Each row has a name. After each piece below comes the name of the row it's from, unless a question asks for something else. Each question is about the rows just above it. Places in a row count from 1.

q_287: -457 -1 49 104 -92 70 201 -138 163 419 120 9 -338 -213 -187 -188 -531 46
 199 -51 497 -485 -528 212 -468 625 169 44 138 -303 89 -401 -79 -289
 -452 257 25 108 -40 593 285 -40 199 -50 -281 21 -134 77 240 381 523
 -198 90 112 -280 -33 -203
q_104: 350 -118 198 4 -453 -68 -32 152 -194 -211 -54 417 -583 -272 203 45 159
 -10 107 354 104 -118 205 369 -327 -576 280 19 675 7 169 341 -352 -130
 -158 -625 -94 -100 -317 -147 -173 -620 -467 -201 -240 77 850 -158 -721
 -76 -369 73 -189 187 -81 -149 232
q_408: -83 -400 21 -37 874 110 262 22 128 526 202 -687 71 -770 -3 -287 -150
 -208 125 286 162 83 155 -105 -83 607 98 517 -851 -22 -132 -110 32 305
 -48 172 377 -226 38 67 -81 173 -204 -1 527 91 -238 -59 18 -76 276 -186
 -355 540 -38 327 57
q_374: -439 256 -284 184 198 175 -44 -150 200 476 -153 -117 -91 132 -216 -24
 190 -55 119 -391 80 -30 -148 -421 149 182 -354 79 -543 22 -84 -306 188
 265 -160 298 -188 -126 269 -20 -111 445 570 436 -10 -168 -907 106 558
 109 455 -132 134 361 -106 53 -160
q_986: 350 -118 198 4 -453 -68 -32 152 -194 -211 -54 417 -583 -272 203 45 159
 -10 107 354 104 -118 205 369 -327 -576 280 19 675 7 169 341 -352 -130
 -158 -625 -94 193 -103 -256 -37 413 480 -79 -150 -145 -419 34 73 -4
 -152 147 527 -468 166 -183 -180
q_901: -439 256 -284 184 198 175 -44 -150 200 476 -153 -117 -91 132 -216 -24
 190 -55 119 -391 80 -30 -148 -421 149 182 -354 79 -543 22 -84 -306 188
 265 -160 311 -42 -39 120 -316 -223 555 193 121 374 11 -501 -79 -324
 -247 -404 128 497 -9 582 162 -204
q_45: -237 446 -284 96 -492 19 -261 -42 17 -163 -284 741 -214 851 -172 152 52
 135 -75 -558 161 -269 -222 -256 457 -521 -275 -492 216 108 3 -4 118
 -181 -7 -34 -306 193 -103 -256 -37 74 480 -79 -150 -145 717 39 -133 6
 111 -27 -437 437 -367 -109 326
Where in the named rows is 187? | q_104, 54
Where in the named rows is -9? | q_901, 54
Row and place of 437 in the named rows: | q_45, 54
Row and place of 269 in the named rows: | q_374, 39
Row and place of 67 in the named rows: | q_408, 40
-33 is at row and place | q_287, 56
Row and place of -419 in the named rows: | q_986, 47

q_921: -388 312 -185 10
q_22: -187 -227 -437 -688
q_711: -186 383 -314 -438
Row and place of -438 in the named rows: | q_711, 4
Where in the named rows is -187? | q_22, 1

q_626: -473 93 99 628 685 -121 384 -297 238 -147 -207
q_261: -121 273 -82 167 -382 -195 250 -1 45 -25 -122
q_644: -439 -10 210 806 -418 -75 405 -417 303 -202 -123
Where in the named rows is -123? | q_644, 11
Row and place of 405 in the named rows: | q_644, 7
Row and place of -25 in the named rows: | q_261, 10
Where in the named rows is -122? | q_261, 11
Where in the named rows is -75? | q_644, 6
Where in the named rows is -417? | q_644, 8

